128 stands for zero in the data rows.
Here are some points:
[132 124  98 132 147 123 143 106 172 115 146 142 149 149 111 125 111 110  89 137 108 115 159 133 148 103 117 140 133  75 122 101 118 149 114 111 129 166 153 110 133 135 194]
[114 132 167 128 156 144 135 133 135  82 138 172 143 159 108 123 104 140 145 175  87 137 140  80 130  90 100 154 137 106 157  96 134 153 113 101  97 145 137 136 133  99 163]
[126 128 112 116 127 126 149 134  73 105 119 123  64 147 164 105 119 156 151  93 163 123 160 131 120 147 148  87 181 108 160 152  89 100 109 166 108 113 139 142 120 126  97]
[120 124 113 132 119 136 143 141 122 128 118 131 127 122 147 140 137 134 131 113 135 128 153 152 139 137 140 124 113 116 126 121 114 122 124 142 132 126 140 131 121 138 137]
[124 124 133 127 140 145 132 142 141 138 146 126 149 105 127 133 145 131 142 106 142 141 136 157 113 138 140 137 135 119 132 123 131 116 120 130 144 133 142 147 151 149 130]
[139 144 118 122 128 119 153 141 140  85 129 139  85 130 135 102 153 132 163 125 135 105 166 118 123 158 103  93 121 133 132 126  86 109 124 134 148 108 122 157 156 126 100]
[ 92  73  93 180  91 139 153 148 122 107 107 153  96 124  80 135 148 114 185 111 183  75 193 193  56 169 155 133 169 169 198 129  96 130 140  87  72 150 160 147 145  45 196]
[130 120 136 118 140 136 128 147 117 140 149 159 175 118 145 139 100 122 137 134 118 153 124  93 134 132 100 143 142 137 122 112 139 152 126 104 107 131 144 121 154 112 149]
[122 149 154 115 111 111 121 128 121 126 124 141 154 117 186 145 112  91 107 118  98 122 124  81 125 116 140 124 140 140 132 113 125 121  95 133 139  99 128 122 139 148 104]
[117 132 137 151 126 120 136 163 121 114 107  93  87 145 142 127 107 145 183 133 123 158 154 113 147 154 121 151 128 103 182 105 107 115 123 129  79 130 130 132 121  86 127]
[109 122 114 137  99 115 138 128 129 107 133 121 105 113 145 156 156 172 175  98 150 121 164 143 129 153 137 135 111 115 157 138 114 133 151 145 108 126 141 128 111 120 118]
[175 136 115 128 164 135  62 112 142 221 182  79 244 113  41  73  61  85  80 181 110 190  65 120 141 116 136 119 109 149  48 132 203 138 122  81 176 162  84 121 116 146 190]
[123 135  95  98 120  71 106 104 134 115 118 141  87 118 133 134 146  73 115 105 181 108 116 141  93 172 113 111 173 123 145 159  94 137 137 123 141 133 119 172 149 128 118]
[132 136 145 116 138 147 145 121 151 143 140 127 131 160 130 141 136 141  95 123  75 116 100 132 135 113 143 144 105 112  96 104 151 149 111 113 154 132 134 122 140 154 167]
[149 127 121 120 120 118 125 131 149 127 146 155 135 182 126 140  84 138  97 136  97 103 114 126 146 117 121 135 132 134 126 104 117 173 132 114 109 144 132 118 140 125 168]
[149 117 137 146 161 163 132 146 142 128 186 167 189 136  84 124  94 128 117 167 125 115 127 123 115 116 112 149 108 155 122 107 151 180 130 105 127 159 135 148 121 121 169]
[117 156 114  96 150 122  90  96 142 146 140 154 120 132 108 108  77 126 113 145 137 150 120 109  95 133 130 119 110  99  80 167 138 160 166 131 122 196 146 130 123 113 191]
[127 183 133 139  66 127 171 215 108  64 123 136  73 135 169  81 102  49 106 125 174 104 181 109  77 185 106 113 155 143 158 158  50  68  90 197  72 103 142  31 141  87   0]
[123 115 147 135 141 153 109  86 222 151 130 156 160  94  52 161 113  88 126 183 120 133  74  63 137  68  92 160 152 142  63 170 170 182 138  48 121 201 148  91 109  73 165]
[158 101 153 144 198 150  88  73 155 174 139  83 103  72  50  92 103 149  60 121  84  92  95 130 123 136 133 182  79 112  34 161 172  61 147 145 151  82  90 104  89 126  71]
[156 144 119 111 101  79 121 109 147 120 115 116  85 113 141 120 163 109 145  85 153 135 132 101 109 157 142 128 127 141 101 160  98  81 155 160 152 116 113 129 126 112 106]
[120 135 130 132 139 155 135 142 133 102 121 147 134 100 111 150 162 132 133 145 178 126 142 134  72  99 130 132 128 117 141 152 144 132 128 148 118 134 166 142 112 122 112]
[113 143 155  99 167 165 105 148 165 183 154 146 178 104 153 113 133  95  75 153 121 165  71 120 107 103 133 131 133  85  89 146 138 181 135 106 163 186 137 103 151 147 167]
[133 121  94 105 154  77 115 142  88 110 109 152 136 182 151 100 151 132  85 158 144 126 102 204 212 131 146  55  99 197 100 126 134 121  86 145 180  66 131 141  90 193 134]
[117  96 109 141 184  82 141 170 103 132 125 147 210 150 127 151 141 128  66 130  83 173 145 141 162  83 147 158 110 150 102  96 174 119  71  90 134 111 158  72 132  99 243]
[158 183 141 132 102  67  90 174  97 178 131  86  28  60 156 133  52 132 217  52 246 111 101 198 184 179 209  31 133 214 129 147  81  59 133 145 157 110  69 189 123 133  84]
[108 160 118 153  80 124 157 120 126  74 130 152  97 100 150 170 176 173 189  75 175 116 218 136 113 110 169  99 114 108 199 115 115 126 124 154  54 123 176 117 140 123 127]
[121 155  85 119 150  87 174 193  87 111 149 137  67  79 119 188 173 155 181 103 193 147 143 146  92 155 150 138 135 125 168 198 182  90  93 121  54 132 198  68 149  93  92]
[134 130 153 164 134 181 146 161 111 116 143 141 128 122 159 140 114 106 167 146 106 141 117  50  78 163  80 125 146 143 133  83 134 159 106  72 123 113 115 186 173  95 128]
[109 125 106 145 113 135 146 150  95  93 125 157 120 135 158 139 146 152 147 121 153 119 168 138 134 126 111  93 133 129 173 120 107 157 134 126  90 135 151 135 135 114 139]
[123 118 128 124 145 116 129 129 113 139 128 130 153 126 120 134 145 135 100 114 105 141 117 143 146 128 152 139 117 138  91 126 148 112 113 123 138 117 131 116 141 128 159]
[130 141 116 128 120 134 159 103 183 108 154 159 133 152 135 152 138 107 132 123 124  85 138  87 112  96 119 136 147 125 127 121 130 172  86 156 128 139 154 141 133 136 182]
[129 204 149  90 132 144 121 190 123  93 102 113 123 151 150 116 219 136 142  84 172 133 155 152  72 137 131 124  78 172 190 163  97 110 130 179 109 151 135 104 168 107 127]
[137 143 125 134 114 122 125 115 127 135 125 109  87 103 132 133 108 152 143 116 143 103 129 153 120 142 131 109 126  77 140 148 100  91 144 132 122 128 125 122 132 154  86]
[131 127 132 127 151  97 119 147 104 192 142  71  85 139 102 114 163 147 153  82 120 123  95 173 107 187 146 155  72 138 147 145 164  94 124 188 103  85  85 131 124 156  79]
[ 96  85 110 122  95 121 120 118 152 139 137 107 147 111 156 138 144 140 162  82 147 136 146 153 123 146 121 102 140 124 140 120 118 121 109 159 137 104 144 143 131 163  88]
[142 129 143 126 143 125 124 104 153 156 139 128 137 115 109 136 118 114 136 149 114 121  96 104 131 114 129 144 118 137 115 123 153 127 123 126 155 122 119 136 121 138 140]
[ 99 141 131 145 110  95 128 173  98 116  74 113 104 105 123 126 151 150 145 128 144 141 145 184 131 154 159 149 116 150 162 154 111 108 122 121 119 127  96 126 116 112 112]
[147 145 111 147 103 120 158 143 139 133 143 101 129  80 100 134 133 131 141 117 181  98 171 171 125 156 136 137 109 121 153 130 114 107 124 156 131 124 136 135 114 155  92]
[201 108  99  66 123 126 122  70 255 165 194 105 186 219  68  79  24  90  73 230 110 130  91 137 208 102  84 140 171  71  21  77  89 150 172  45 228 240 207  88 109 146 252]
[ 69 115 105 109 102 112 159 113 117  22  91 154 109 180 141  96 178 168 193 197 138 116 138 114 166 144  65   7 116 146 132 170 123 129 146  63 148 122 159 119 150 114  76]
[124 143 123 117 132 168 120  63 175 137 183  99 180 179  95 121  75 127 109 137  78 148 133  86 128  79 122 102 151  79 131  66 125 174 105  68 151 180 162 150 152 158 211]
[111 110 149 139 164 162 135  51 120  70 143 184 173 193  93 151 142 194 157 141  70 138 159  73 143  99 103 196 127  78 131 118 169 164 200  61  68 181 148 106 115  66 190]
[138 130 120 108 112 160 148 103 169 102 122 138 148 158 107 137 137 108 107 151 131  78 123 104 109 124  96 134 149 142 130 143 139 143  98 106 154 114 131 147 147 143  95]
[135 112 117 128 118 123 136 148 124 124 115 133 118 130 124 159 141 132 180 109 146 127 125 128 145 114 104 169 138 157 151 133 138 134 110 133  86 128 135 129 123  93 119]
[109 119 170 151 119 127 113 151  79 136  93 129  83  99 149  92 160 158 115 114 127 148 131 138 145 150 183  98  89 187 111 151  84  98 137 161 134  80  90 131 119  95  82]
[152 127 175 126 154 145 148 133 117 145 130 120  94 112 146 132 111 125 165 137 106 146  82  58 149 130 104 136 145 127 145 108 131 136 120 108 119 110 113 152 144  96 124]
[139 141 129 109 132 122 114 145 111 121 116 147 108  92 134 132 126 161 152 118 152 126 144 160 144 131 130 144 127 128 135 186 105  78 137 134 112 114 104 114 134 124  75]
[125 127 130 119 127 129 152 125 163 114 132 148 123 154 130 136 129 108 140 136 110 125 124 104 136 113 112 140 137 119 120 101 130 154 115 131 140 144 147 138 125 127 165]
[135 138 159 113 145 176 113 179 128 146 147 164 207 149 138 123 100  66 113 180 109 171 107  90 148  80 126 145 128 164 128  89 123 206  78 108 150 146 114 122 129 108 187]
[196 222 148 118  80 230 177 163  48 129 177  63 116  26 135 108 156 227 160 106 203 150 183 154  65 171 184  85 145  67  94 207 109  27 185 152 157  80 118 139 158 174   0]
[ 89 124  92 161  35 131  90  65 167 157  62  44 169  71 143 118 170  77 110  66 138 136 160 172  65 155 186 115 108  97 100 168  54  70 162 176 159 116 103  89 159 171  67]
[118  87 154 128 149 127 123  93 174 123 124 157 163 157  98 103 112 144  98 194  85 115  96 143 210  89 102 154  93 167 116 145 128 157 129  98 163 158 111 107  91 125 151]
[ 96 255  59  67  95 110 147 138 139  35 142 221 209  89 125 151  89 120  91  52 212  52 250 193  25 105 146 150 168  98 199 252  45 140  63 162  83 247 152 184 255 200 160]
[185 152 125 130 153  87 178 172 140  32 113 153  14 150 155  89 189 144 179 108 149 110 161 119 153 231  89  93 118 135 112 144  87  71 122 137 178  58  32 189 150  82  93]
[118 140 110 137 113  99 117 141 124 115 122  96 130  92 137 134 150 117 174 118 148 133 142 148 126 151 130 144 141 151 160 148 127  95  94 124 125 112 123 142 144 129  84]
[148 115 135 100 146 153 107 145 151 177 158 164 203 120 104 128  61  59 113 170 135 156  77  99 145 107 112 111 150 174  72 123 151 159  95 107 167 160 154 106 132 142 135]
[148 103 142 123 152 149 125 150 128 137 150 136 142 171 120  97 110 112 114 143  92 165 106 103 138 122 128 124 145 164 103  99 139 153 123  91 117 119 143  97 139  86 168]
[ 93 115 107 131 120 114 130 120 142 137 124  93 139 114 116 138 145 113 122 116 142 136 116 144 118 137 141 121 123 121 135 151 152 134 107 140 133 135 150 113 109 133 124]
Here are 10 more points, each followed by its number:
[194  52  76 100  54 126 129  63 238 197 169 143 107 194  92 175  80  25 171  32 148   0  76  58  42 169 109 128 179 139 126 110  91 166 169 188 112  97 101 175 159 135 125] 0
[144 168 108  91 177  99 155 152 110 154 124 125 101 124  96 142 122 104  93 154 108 122  80 117 151 184  83 120 107 102  83 155 138 133  99  99 176 133 129 144 173 153 122] 1
[ 85 179 135 204 105  84 141 144  85  87 107  99  60 115 148 117 165 137 182 132 136 106 144 134 111 155 127  95  93 155 177 135 118 143 133 124 122 121  90 162 142  85 122] 2
[101  83 131 156 124 160 109 114 136 130 113 172 159 186 120  42  28 135 101 201  67 123 137 120 199  79  91 100 131  65 139  78  96 150 139 115 112 169 132  80  58 103 141] 3
[136 142 133 104 132 137 126  96 158 118 119 144 142 118 113 135 127 107 113 148 128 127 109  97 108  89 106 138 146 116 116 138 161 102 107 112 151 129 155 140 134 145  96] 4
[172 102 125 152 147 147 134 105 162  93 154 177 158 161 104 128 109 118 121 173  95 126 148  54 163  88  88 142 136 115 113  60 138 158 149  91 131 116 127 122 107  90 188] 5
[119  74 132 132 204 102  72  65 114 164 106 141 180 180  93 127  80 104   5 130  43 157 105  43 167  87 133 162 159 115  91  75 171 166 136  45 105 179  96  82 132  59 255] 6
[210 107 156 127 194 118 101 118 123 171 169 149 134 128  61  87  44  62  54 159 117 116  72 114 166  86 176 129 181 205  76 107 148 130 100 104 151 104  95 133  91 110 158] 7
[ 83  96 181   8  87 122 128  83 181 215  94   8   0 177 231  35 181 136 152   1 141 134  89 222 136 153 173  23 193  64  43 176  51  73 165 253 191 112 110 129  97 238  64] 8
[ 55  98 137 142 111 151  98 136 131 112 135 134 108 119 147 113 104 126 134 141 109 151 156 118  96 151 105 116 161  76 170 129  91 219 177 100  60 175 147 109 115  91 100] 9
Which two of these numbered points are nearest to each point below by angle, seen from the average point of the first points? Their numbers follow each, nearest first.
[138 113 133 131 146 110  95  73 132 160 132  95 167 146 100 108  83 111  54 114  81 147 100  86 150 114 140 134 133 136  89 111 165 138 128  69 138 150 107  97 126 117 194] > 6 7
[187 100 139 134 183 145 128  97 140  82 125 208 181 181 108 138 109 113 114 226  96 144 117  22 241  22  87 107 166 211 136  73 190 162  80  20 156 113 122 187 113  75 189] > 5 6
[136 105 106 129 109 139 127 111 172 142 124 140 120 153 121 141 122  92 118 103 127 101 126 107  84 137 104 141 137 125 149 112 115 135 138 142 107 113 138 138 133 129 133] > 0 5
[ 38 202 114 166  81  17 169 141  24  95  63  89  31  26 213 231 177 209 193 104 146  80 142 158 161 150 174 121  85  85 190 175 117  84 154 126 100 116 147 130 133 171  58] > 2 8
[154  96 120 109 110 134 144  93 185 153 139 133 137 162 115 148 126  62 126  77 137  58 119 102  60 173 131 173 147 153 160 118  94 111 131 156 136 145 109 189 155 173 188] > 0 8
[100 139 110 144 125 152 175 179  28  69 135  74  96  84 185 178 255 181 181  82 138 173 136  91   0 179 125  95  74 175 158 139 193 120 135 139  71  26 138 156 189 105  64] > 2 9
[134 148 140  91 137 121 113  92 159 126 115 141 138 133 115 136 110  94 108 174 104 107  83  68 145  87  95 146 151 131  93 140 167 121  92 115 153 130 135 136 112 131 109] > 4 7
[161  91  64 132  83 121 111 116 196 139 114 156  98 183  96 164  97  67 160  93 161  80 136  94  80 134  85 140 173 136 158 115 138 127 135 145 130 135 130 160 128 116 140] > 0 5
[126 153 109 140  78  76 146 121  90  91  68 130  78 148 130 110 155 154 131  49 149  92 173 149 127 184 173  93 121 192 135 135  79  56 122 132 113 103  85 147 178  61 103] > 2 8
[118 127 120 125 130 130 172 128 133 106 160 134 157 154 131 118 143 129 136 150 103 123 135  96 120 146 115 116  93 125  96 113 143 189 132 140 150 112 142 127 116 129 167] > 5 6
[114 108 125 123 128 146 135 134 131 135 122 131 123 120 131 125 134 149 126 119 145 119 139 181 123 129 126 127 132 115 126 141 113 117 126 148 122 124 145 112 120 136 112] > 8 9
[133 110 141 125 130 161 143 123 166 109  98 111 110 159 117 128 161  91 114 172  90 111  94 106 145 121  80 159 151 120 132 113 148 126 102 106 157 121 116 131 122 140  87] > 4 5
[127 118 151 104 132 129 136 146 138 131 129 138 130 122 138 132 129 171 135 106 123 116 135 179 136 141 133 167 130 128 117 154  95 108 141 143 131 111  94 122 137 133 107] > 8 0
[ 68  92 151 165 117 142 107 124 134 107 111 126 118  93 128 120 114 125 128 123 123 156 140  88  89 134 103 147 139 108 155 160 100 157 181  98  91 157 124 164 122  76 117] > 9 2
[142 138 116  67 143 107 141 139 101 126 114 152 105 139 151 112 150 123 137 112 145 128  93 115 150 180  82 100 145 170  92 194 126 100  90 115 145  85 124 144 180 133  70] > 1 8
[224 105 179  97 172 216 109 124 138 167 117 153 216 186 121  73  40  59  10 126  83 163 111  72 199  72 148 187 141 183  21 102 162  64  71 107 179  40  79 121  96 112 112] > 7 6
[152 108  26  77 145  75 187 128 163 108 148 156  75 123  86 202 174 175 126  83 142  35 175 223 191 255  24 147 133  47  95 196  93  74 169 144 130 139 163  97 235 182  83] > 1 8
[123  95 141 136 132 134 175 148 164 122 142 105 154 169 140 134 161 128 125 187  54 160  77  95 163 108  85 126  57 104  74  64 178 172 154 135 162  74 128  95  92 122 150] > 5 3
[128  70 124 139 150 168 107 102 182 110 144 125 140 147  88 110 112 134 138 182  87 154 106  84 132  41  92 155 148 134 139 117 195 163 117 107 113  99 121  94  90 104 136] > 5 3
[133 148 129 112 101 115 150 105 129 118 137 113 104  87 139 141 165 142 152 107 179 133 168 133 115 139 172 105 136 108 106 140 119  96 135 180 158 120 156 145  90 156 116] > 8 2
[172 114 175 109 179 167 135 161 131 142 134 149 123 109 115  96  86 131 128 146 117 163 130 122 149 116 146 127 139 142  79  98 128  93 130 127 136 105 143 121 108 109 134] > 7 5
[ 98  77 137 136 129 137 158  55 245  88 122 178 255 131  71 146 156 103 145 213  94 124 165 117 194   0 138 198 167 125 110  91 152 148  88  65 188 195 148 125 104 129 230] > 5 6
[127  51 124 138 154 166 119 102 145 192 128 126 159 145 120 127 126 138  88 107 101 166 112 142 115  79 113 152 154 107 119  92 164 132 129 117  99 122 149  92 134 135 171] > 6 5
[112 105 114 106 154 139 136 104 150 107 129 116 174 141  87 127 215 160 133 106 111 125 138 151 107 109 110 182 124 143 133 186 161 130 113 132 138 132 114 144 134 128  92] > 4 8
[167 155  96  75 129  93 104 133 149 109 135 136 143 110 112  74 165  92  89 142 162 146  99 129  71  94  56 147 143 129 104 204 154 119  76 158 204 112  90 221 145 171  77] > 4 1
[200 138 217 156 197 215 110 126  86 169 187 121 186 104  77 125 122  92  47 181 118 142  42  37  90  27 148 209 108 189 107  61 241 167  81 148 152  55 118 183  37 113 155] > 7 5
[152  95  98 128 116  93 123 103 139 136  98 104 103 149 100 145 149 115 144 111 118 118 120  96 100 138 135 145 137 128 110 129 140 107 143 138 140 114 118 136 104 125 113] > 0 8
[148 108 148 139 133 140 120 114 171 141 157 151 109 162 103 133  77 100 173 138  84 114 108  59 139  98 106 155 173 147 158  74 161 151  77  93 107 115 120 137 147 105 165] > 5 6
[156 145 137 118 118 116 160 122  83 117 101 161 152  98 132 165 156 136 134 108 138 105 166 151 131  67 174 190 166 121 136 124 137  76  84 142  87 100 147 105 125 150 139] > 4 7
[190  67 169 119 154 159  76  75 179 145 167 167 200 207  97  84 120 157 106 174  58 141 110  90 238  64 107 172 111 204  87  65 150 169 156  97 157 129  64 148  98  95 189] > 5 6
[125 108 131 107 151 144 104 118 120 152 135 109 167 151 158 119  99 103  86 136  66 126 101 107 149 114 131 149 151 117 103 111 154 161  94 118 130 147 106 126 142 151 172] > 6 7
[109 113 133 133 109 132 114 134 127 126 122 127 112 118 130 121 118 136 125 125 128 135 140 140 131 136 122 129 149 119 139 145 111 145 139 129 117 135 133 118 109 111 108] > 9 3
[113 116 132 155 116 123 127 110 167 157 104 108 130 100  98 164 117 119 130 136  94 121 117 126 126  99 131 171 130  96 133 116 172 102 122 115 112 123 130  90 109 135 105] > 4 6
[119  85 145  79 152 155  99 110 169 134 114 112 144 132  99 119 187 146 151 126 116 149 100 153 141 122 100 160 117 145 111 170 163 109 117 133 162 125 118 141 126 130  75] > 4 8
[174 118 136 149 151 155 126 155 153 127 204 148 169 162  83 109  92 133 145 169 114 148 117 120 143 117 139 159 120 167 135  87 161 221 131 105 110 150 119 163 104 104 167] > 5 7
[139 138 141 123 124 123 142 114 130 135 125 113 103  96 129 119 158 144 136 114 156 127 138 143 127 139 149 125 124 114 109 138 121 101 136 168 161 122 132 158 100 155 109] > 8 2
[ 64  98 115 135 120 120 136 130 123  98 121 134 141 134 146 107 149 109 150 145 126 160 152 135  96 144 121 103 130  91 138 117 116 168 143 133 114 149 142 120 119 108 163] > 9 3
[137 130 134 123 127 140 101 118 130 153 141  99 174 124 145 136 136  83  70 127 103 170  79  96  96 141 141 146 127 118 115 138 146 165 144 114 135 143 123 116 134 125 151] > 6 7
[ 91  82  66 135 109  79  70  83 153 158 165  97 123 149  95 126 106 153 126  98 105  67  93 153  53 206  89 124 108 101 160 147 147 154 176 163 114  96 113 105 102 152  92] > 0 9
[130 165 155  86 130 112 121 135 103 141 131 134 135 109 132 125 141  97 112 132 138 144  87 127  79 144 133 146 127 138 120 181 123 138 130 143 159 160 118 160 152 149 115] > 1 4
[ 90 126 162 159 184 120 120  83 137 131 106 104 138 111  70  96 112 138 113 166  89 146 110 138 148  64 158 155 147 113 137 137 179 106  88  44 110 164 111 128 144  92 191] > 6 7
[123 103 119 106 116 151 122 153 127 134 106 118 125 138 161 129 167 139 131 112 128 143 126 136 120 179 106 104 108 142  91 136 103 116 141 158 177  97 141 129 143 133 104] > 8 1
[114 117 102 184 113 129  71  70 157 173 145 100 138 121 112 123  66  73  77 187  69 165  88 102 122  79 160 115 151 138  88  66 167 193 138  53 122 171 149 150 124 104 212] > 6 7
[ 77  98 107 128 124 143 108 128 138 123 137 149 173 124 126 120 142 132 130 141 133 153 135 137 125 129 102 124 120 111 111 138 132 168 148 130 123 141 154 100 102 126 116] > 9 3
[141 103 147 127 131 127 138 118 149 124 105 131 107 157 104 133 146  93 122 152  95  92  75 100 139 131  99 160 149 141 130 137 151 116  96 120 146  99 103 144 126 122  95] > 4 7
[107 118  88 131 109 106 141 138  98 106 123 145 152 156 165 143 123 110 122 110 129 116 158 128 125 128 118 135 137 120 179 105 117 152  88 128 103 147 162 132 139 139 156] > 9 3
[ 95 173 166  37 183 136 151 123 196 211 123  90 160 208 100  71  89  37 140 176  48 199  23  75 191 100 104 140 143 138  58 155 165 170  12 100 238 176  97 139 176 167 160] > 1 7
[176 138 134 122 108 119 109  85 168 169 133 124 164 159 101 132  60  65  87 134  97 100  92  81 139 105 135 148 148 138 118  90 151 110  90 109 167 122  81 155 133 161 141] > 7 4
[136 117 123 135 131 134 134 119 117 124 122 107 144 132 124 116 116 112 103 150 114 122 123 128 133 117 122 128 138  94 134 102 132 109 120 132 135 116 134 120 104 148 115] > 3 4
[ 89 183 184 173 104 143 140 135 106  90  77 110  65  84 169 151 162 170 185 111 152  63 180 173  84 116 194 109  61 171 179 135  82 118 149 164 108 118  87 188 133 111 113] > 2 8
[146 104 198 153 100 231 142 129 236 162 139 178 171 116  92 195  54 123 187 201  88 100  77  85 111  78  74 186 153 130 126  83 149 183 158  96 110 129 139 109 123 143 105] > 5 4
[111 120 141 133 163 124 114 111 141 132 115 129 135 121 101 117 128 124 117 148 111 145 115 127 141  92 128 159 154 119 119 136 162 122 106  94 126 137 114 128 126 106 139] > 6 7
[139 127 129 120 150 141 131 155 140 128 150 120 160 113 121 118 146 130 159 119 157 159 143 153 125 132 131 164 138 136 134 153 155 123  98 117 155 144 128 174 135 124 126] > 4 1
[ 69 123 155 124 116 159 141 135 131  86 142 174 200 153 183 150 134 121 130 172  74 181 145  83 148  70 106 138 125 104 136  74 145 186  97 102 131 148 147 123 135 117 196] > 5 6
[133 129 102  91 125  98 140 136 109 140 123 142 109 115 145 114 148 110 127 113 144 142 112 126 140 175 110  91 145 147  98 161 128  93 109 121 146  92 138 125 174 142  82] > 1 8
[167 134  90 128 141 102 134 107 126  82 125 148 179 189 105 113 112 105  93 157 102 120 155  86 144  93 105 136 153 112 168 110 121 154 112 100 129 158 123 143 136 115 183] > 5 6
[154 230  83 160  85  89  94 186   9  45 123  79  54  99 114 118 214 193 255  50 192 211 200 118 146 158 213 117 101 247 209 162 126 117 133  84  64  99  28 171 174  32  63] > 2 9
[107 137 146 111 133 146 132 130 130 121 135 148 143 133 154 114 113 122 119 128 102 128 151 114 128 119 120 134 137  87 122 119  99 142 133 142 119 138 134 114 121 135 126] > 3 9
[165 135 112 127 138 131 157 156 112 135 137 127 105 130 120 132 134 145  91 134 142 124 131 140 103 133 138 133 112  81 113 124 140 107 138 155 138 138 152 123  97 148 145] > 1 8
[ 93 123  65 113  91  99 128  72 177 127 182 110 132 162  80 123 122 148 131  63 131  67 126 145  41 187  94 141 115  98 137 195 153 136 151 193 114 131 147 134 131 174  56] > 0 8
[157 134 159 119 154 136 117  95 127 171 169 133 189 172 151 125  32  95  57 137  40 158 101  48 164  81 134 153 153  94 115  47 149 157 116 100 122 140 111  82 132 143 223] > 6 5
[133 110 150 124 123 123 150 127 134 126 114 139 104 110 122 136 161 118 155 145 118 128 121 113 180 121 112 153 121 155 140 123 137 110 118 137 116 101 125 103 105 127  80] > 4 2
[101 103  90 133 119 121 130 138 103 111 141 110 121 140 163 132 143 171 117 108 145 135 155 173 114 157 128  86 144  78 155 125 128 139 140 146  97 120 171 105 114 148 116] > 9 8
[152 157  93 131 136  89 131 103 132  95 114 127  99  72  93 128 118 102 156 161 201  98 142 133 128 164 112  99 135 134 104 175 108  97 131  93 164 146 126 181 131 118 113] > 1 2
[115 119 125 107 152 106 133 104  77 148 115  94  85 151 138 138 205 148 116 118 139 144  55 113  92 149 127 104 123 134 121 184 166 122 124 150 165 124 135 179 136 139 152] > 1 8
[126 110 139 157 116 137 151 143 116 126 121 119 158 104 145 105 117 108 127 141 117 160 154 102 137 133 123 145 125  98 137 101 114 139 150 122 119 133 134 122 109 111 129] > 3 9
[101 109 127 122 139 117 107 115  95 103 139 127  92 156 159 139 139 201 156 117 131 126 134 155 138 133 125 119 151 111 177 145 115 156 140 116  90 122 126 146 133 114 124] > 9 2
[120 104 105 124 143 107 132 112 126 129 124  90 111 111 117 115 183 166 128  91 129 149 168 166 120 160 147 135 114  78  94 145 141  91 161 139 145 111 120 134 126 138 144] > 8 2
[115  94 120 133  93 138 139 163  91  89 118 170 101 162 203 131 140 168 156 126 150 121 158 169 169 119 115  74 142 141 174 105  78 166 147 145  71 109 152 105 125 107 136] > 9 2
[138  67 121 122 144 182 112 128 149 174 150 103 143 186 111 114 119 152 117 100  84 180 123 105 161  80 125 179 155 132 132 105 162 170 113 113 106 148 100 140 109  88 176] > 6 5
[125 106 134  99 154 134 118 124 133 138 107 111 135 128  99 128 183 143 118 119 129 138 117 159 127 125 114 169 121 133 130 167 163 116 115 139 155 119 116 139 128 129  94] > 4 8
[159  85 161  96 142 122 119 149  89 195 125 148 125 112 145 138  85 163 141 128  91 141  89  98 208 163  73 165 107 113  79 116 146 110 169 167 135  78 125  95  91 146  55] > 1 3
[ 83 123 124 180  97  97 145 148 110 124  92  90 123  73 167 171 188 146 171  99 148 136 165 196 110 139 169 135 112 132 173  95 118 113 130 124 122 123 125 160 146 156 152] > 2 8
[146 137 125 111 133  98 113 121 178 147 153 135 165 142 117 126 103 111 117 134 103 124 102 114 145 124 137 141 104 162  80 130 139 127 122 143 147 124 122  91 107 143 149] > 7 6
[181 109  89 134 151 127  96  79 255 211 204 134 166  99   0 122  42  17 104 204 106 141  30  23  87 156  12 114 160  99  51 114 185 179 164  64 152 165 204  84 133 128 108] > 4 5
[104 147 118 162 113  86 147 155 121 117 120  95  98  96 135 126 151 127 181 111 147 137 147 148 134 153 142 122 134 150 175 123 138 101  98 129  92 120 122 120 140 120 102] > 2 8
[144 139 127  88 109 130 134 126 166  96 136 188  87  60  87 110 163  93 128 150 195 110 148 138  81 124  93 189 211 112 133 217 116 124 140 163 108 166 131 145 131 114 105] > 4 0
[172 196  98 129 105 123 154 146 132  73  70 132  98 116 119 143 189 102 158 128 194  79 205 141  96 138 136 137 107 132 199 113  69  75 126 160 123 159 127 164 138 122 107] > 2 0
[133 115 139 127 161 152 127 165 129 134 168 141 159 104 122 125 134 165 181 117 169 138 154 168 109 118 122 157 165 114 167 136 153 114  98 128 146 151 142 212 155 135 152] > 4 2
[ 93 118 113 140  94 159 123 153  96  96 100 152  64 142 178 137 146 157 118 111 157 106 185 176 141 115 138  76 136 121 158 118  78 159 148 157  73 119 159 114 132 115 122] > 9 2
[104 103  95 174  93 132 134 112 116 134  90  94 130 130 133 167 176 170 157 118 132 142 166 144 150 116 149 158 113  84 203  94 145 125 155 130  78 177 151 104  94  97 158] > 9 2
[107 170 126 112 116 116 114  97 135 123  99 162 222 119 139 197 153  87  81 129 112 144 114 109 146  58 152 158  88 152 100 135 138 165 101 106 156 169 146 119 133 135 208] > 6 4
[155 116 132 119 148 126 109 114 158 194 134  98 120 150  75 114 102  95  73 144  93 122  55 133 135 122 113 156 136 129  97 118 154 120 111 115 150 136 114 110 134 147 137] > 7 6
[130 136 111  98 119 121 112 131 123 147 133 116 123 130 140 129 129 119 120 116 130 122 111 138 131 138 129 117 114 117 132 150 119 135 124 169 140 126 117 134 116 171  96] > 8 1
[149  75 162 155 156 155 133 154 179 160 193 177 168 141  80 112  85 129 106 184  80 129 109 143 120 113 106 178 110 138 127  75 158 204 155 113 140 154 119 135 107 119 197] > 5 6
[138 131  79 149 110 103 124 145 116 107 112 128 154 100 146 122 121 146 134 119 158 158 186 151 166 110 139 116 113 116 155 132 113  90 116 112  75 143 155  72 125 104 111] > 3 9
